[[114 119 135 126 128]
 [141 132 124 128 149]
 [129 145 125 147 137]
 [100 119 134 126 139]]
->
[[141 132 124]
 [129 145 125]]

[[119 129 101 124]
 [132 128 149 126]
 [138 126 136 143]]
->
[[132 128 149]
 [138 126 136]]

[[130 128 126 114]
 [131 129 102 118]
 [123 126 135 137]
 [130 127 122 138]
 [124 130 138 124]]
->
[[131 129 102]
 [123 126 135]]

[[116 142 142]
 [119 151 133]
 [125 125 142]
 [146 118 143]
 [147 104 140]]
->
[[119 151 133]
 [125 125 142]]

[[111 123 132 102]
 [144 131 124 157]
 [119 112 120 148]
 [112 108 120 143]]
->
[[144 131 124]
 [119 112 120]]

[[135 127 141 136 103]
 [116 139 109 101 108]
 [107 121 120 116 121]]
->
[[116 139 109]
 [107 121 120]]

[[142 109 121]
 [146 121 152]
 [134 126 147]
 [111 124 135]]
->
[[146 121 152]
 [134 126 147]]

[[127 134 127 128 126]
 [118 146 141 127 130]
 [123 132 138 131 129]
 [123 136 122 124 105]]
->
[[118 146 141]
 [123 132 138]]

[[141 122 116 137]
 [127 142 116 132]
 [124 122 150 114]]
->
[[127 142 116]
 [124 122 150]]
---
[[129 146 131 139 133 142 116 126 132]
 [126 132 129 120 136 137 120 137 113]
 [129 122 139 125 123 137 123 133 121]
 [129 155 122 115 139 132 123 108 143]]
->
[[129 122 139 125 123 137 123 133 121]
 [126 132 129 120 136 137 120 137 113]
 [129 146 131 139 133 142 116 126 132]
 [129 155 122 115 139 132 123 108 143]]

[[126 110 134 122 141 134 128]
 [127 135 115 130 116 129 133]
 [124 126 134 133 126 131 127]
 [122 129 114 129 127 132 134]
 [124 123 125 120 132 135 127]
 [123 151 130 137 122 125 121]
 [124 125 118 127 125 133 133]
 [133 128 111 123 118 126 135]
 [116 114 144 135 129 141 126]]
->
[[126 110 134 122 141 134 128]
 [116 114 144 135 129 141 126]
 [124 123 125 120 132 135 127]
 [124 125 118 127 125 133 133]
 [124 126 134 133 126 131 127]
 [133 128 111 123 118 126 135]
 [122 129 114 129 127 132 134]
 [127 135 115 130 116 129 133]
 [123 151 130 137 122 125 121]]

[[105 119  99 136 128]
 [120 118 147 155 149]]
->
[[120 118 147 155 149]
 [105 119  99 136 128]]

[[136 123 141 124 114 149 125 138 134 133 140 149 121 131]
 [131 122 143 132 110 146 124 138 117 132 135 148 108 131]
 [123 153 150 119 113 131 134 125 120 154 123 117 132 124]
 [121 146 129 133 142 126 134 140 135 119 137 121 152 130]]
->
[[131 122 143 132 110 146 124 138 117 132 135 148 108 131]
 [136 123 141 124 114 149 125 138 134 133 140 149 121 131]
 [121 146 129 133 142 126 134 140 135 119 137 121 152 130]
 [123 153 150 119 113 131 134 125 120 154 123 117 132 124]]

[[132 153]
 [106 134]]
->
[[106 134]
 [132 153]]

[[128 128 106]
 [107 119 134]
 [138 136 127]
 [113 118 142]
 [140 138 131]
 [114 121 137]]
->
[[113 118 142]
 [107 119 134]
 [114 121 137]
 [128 128 106]
 [138 136 127]
 [140 138 131]]

[[128 112 134]
 [115 105 115]
 [146 121 150]
 [104 138 139]
 [139 144 110]
 [142 152 140]
 [139 142 107]
 [136 145 131]
 [107 137 135]
 [130 103 117]
 [105 104 125]
 [111 125 114]]
->
[[130 103 117]
 [105 104 125]
 [115 105 115]
 [128 112 134]
 [146 121 150]
 [111 125 114]
 [107 137 135]
 [104 138 139]
 [139 142 107]
 [139 144 110]
 [136 145 131]
 [142 152 140]]
---
[[140 116 120 124 116 153 128]
 [130 136 141 123 124 117 140]
 [120 124 117 123 132 124 111]
 [136 123 129 147 121 138 136]
 [125 120 128 134 127 138 124]
 [133 134 110 123 142 148 134]
 [131 134 137 115 119 112 111]
 [123 125 101 129 118 123 119]
 [124 130 133 127 138 129 134]
 [134 125 151 126 143 120 129]
 [124 139 119 124 113 121 140]]
->
[[128 153 116 124 120 116 140]
 [140 117 124 123 141 136 130]
 [111 124 132 123 117 124 120]
 [136 138 121 147 129 123 136]
 [124 138 127 134 128 120 125]
 [134 148 142 123 110 134 133]
 [111 112 119 115 137 134 131]
 [119 123 118 129 101 125 123]
 [134 129 138 127 133 130 124]
 [129 120 143 126 151 125 134]
 [140 121 113 124 119 139 124]]

[[127 127 111 121 105 130 128 134]
 [117 122 138 132 144 130 122 125]
 [144 132 150 119 148 117 126 127]
 [150 136 126 111 115 117 131 134]
 [110 120 131 136 138 134 122 125]
 [139 132 138 122 136 121 128 128]
 [103 115 122 128 126 136 117 130]
 [110 119 133 134 139 134 121 126]
 [130 125 124 113 117 124 122 134]
 [132 126 142 118 140 121 122 129]]
->
[[134 128 130 105 121 111 127 127]
 [125 122 130 144 132 138 122 117]
 [127 126 117 148 119 150 132 144]
 [134 131 117 115 111 126 136 150]
 [125 122 134 138 136 131 120 110]
 [128 128 121 136 122 138 132 139]
 [130 117 136 126 128 122 115 103]
 [126 121 134 139 134 133 119 110]
 [134 122 124 117 113 124 125 130]
 [129 122 121 140 118 142 126 132]]

[[129 145 123 139 141 132 150 126 130 156]
 [118 117 129 115 130 105 128 150 132 126]
 [108 115 134 121 138 149 124 120 114 139]
 [134 123 143 119 125 135 118 129 124 134]
 [125 131 132 130 133 140 126 134 147 145]
 [108 117 121 135 131 115 134 122 111 128]]
->
[[156 130 126 150 132 141 139 123 145 129]
 [126 132 150 128 105 130 115 129 117 118]
 [139 114 120 124 149 138 121 134 115 108]
 [134 124 129 118 135 125 119 143 123 134]
 [145 147 134 126 140 133 130 132 131 125]
 [128 111 122 134 115 131 135 121 117 108]]

[[132 115 134 123 118 117 123 125]
 [138 126 143 127 139 130 116 127]
 [131 132 128 127 138 136 133 129]
 [121 125 144 122 135 126 122 128]
 [133 132 115 141 142 131 130 118]
 [148 124 135 133 114 120 128 124]
 [135 116 141 124 119 121 118 127]
 [138 122 103 133 133 126 117 123]
 [127 151 141 137 126 131 119 127]
 [132 117 126 126 117 145 118 117]]
->
[[125 123 117 118 123 134 115 132]
 [127 116 130 139 127 143 126 138]
 [129 133 136 138 127 128 132 131]
 [128 122 126 135 122 144 125 121]
 [118 130 131 142 141 115 132 133]
 [124 128 120 114 133 135 124 148]
 [127 118 121 119 124 141 116 135]
 [123 117 126 133 133 103 122 138]
 [127 119 131 126 137 141 151 127]
 [117 118 145 117 126 126 117 132]]

[[103 101 108 100 100 113 120 126 129 135 140 146 150 154 157 156]
 [103 108 112 130 136 147 154 152 135 118 109  99 107 116 128 146]
 [142 138 130 118 114 115 116 124 136 143 143 139 129 121 116 112]
 [118 143 152 133 115 109 130 144 140 119 105 125 144 145 128 109]
 [117 120 138 140 125 114 126 145 132 114 122 144 139 118 115 134]
 [136 127 124 112 110 114 115 121 129 138 141 146 144 141 136 125]]
->
[[156 157 154 150 146 140 135 129 126 120 113 100 100 108 101 103]
 [146 128 116 107  99 109 118 135 152 154 147 136 130 112 108 103]
 [112 116 121 129 139 143 143 136 124 116 115 114 118 130 138 142]
 [109 128 145 144 125 105 119 140 144 130 109 115 133 152 143 118]
 [134 115 118 139 144 122 114 132 145 126 114 125 140 138 120 117]
 [125 136 141 144 146 141 138 129 121 115 114 110 112 124 127 136]]

[[125 122]
 [108 126]
 [117 116]
 [133 107]]
->
[[122 125]
 [126 108]
 [116 117]
 [107 133]]

[[131 115 126 150 118 122 136 145 126 129 135 128]
 [130 120 139 125 126 113 136 118 123 123 123 119]
 [126 141 133 124 126 128 128 140 143 129 127 130]
 [127 125 120 125 126 133 127 114 113 119 127 122]
 [126 133 121 126 131 132 123 134 132 116 128 138]
 [133 121 142 120 137 120 134 123 129 139 124 133]
 [129 132 128 121 123 127 127 116 123 124 123 115]]
->
[[128 135 129 126 145 136 122 118 150 126 115 131]
 [119 123 123 123 118 136 113 126 125 139 120 130]
 [130 127 129 143 140 128 128 126 124 133 141 126]
 [122 127 119 113 114 127 133 126 125 120 125 127]
 [138 128 116 132 134 123 132 131 126 121 133 126]
 [133 124 139 129 123 134 120 137 120 142 121 133]
 [115 123 124 123 116 127 127 123 121 128 132 129]]

[[129 131 127 131 132]
 [131 136 156 136 147]
 [131 135 151 135 144]
 [133 124 121 126 118]
 [124 129 121 128 128]
 [124 131 124 129 131]
 [130 135 143 134 141]
 [134 124 121 126 118]]
->
[[132 131 127 131 129]
 [147 136 156 136 131]
 [144 135 151 135 131]
 [118 126 121 124 133]
 [128 128 121 129 124]
 [131 129 124 131 124]
 [141 134 143 135 130]
 [118 126 121 124 134]]

[[102 123 142]
 [134 131 137]
 [125 127 139]
 [131 137 123]
 [132 132 124]
 [121 130 142]
 [141 141 148]]
->
[[142 123 102]
 [137 131 134]
 [139 127 125]
 [123 137 131]
 [124 132 132]
 [142 130 121]
 [148 141 141]]
---
[[144 101]
 [112 117]]
->
[101 112]

[[ 98 142 128]
 [119 114 109]
 [126 139 141]
 [111 129 109]]
->
[128 114 126]

[[136 127 116 146]
 [107 134 126 125]
 [115 117 147 121]
 [117 119 150 134]]
->
[146 126 117 117]

[[124 124 124]
 [134 104 109]
 [118 138 136]]
->
[124 104 118]

[[131 120]
 [115  99]]
->
[120 115]

[[115 138 131 114 120]
 [146 137 132 113 127]
 [153 135 126 109 123]
 [142 132 115 116 115]]
->
[120 113 126 132]

[[136 151 125 137]
 [121 147 110 123]
 [106 125 113 148]]
->
[137 110 125]

[[ 99 135 122 138 141]
 [157 129 141 109 119]
 [119 136 127 147 131]
 [154 129 140 112 122]
 [111 136 126 136 143]]
->
[141 109 127 129 111]

[[111 133 133 131 130]
 [121 126 130 135 123]
 [143 121 119 125 132]
 [155 120 113 128 137]]
->
[130 135 119 120]
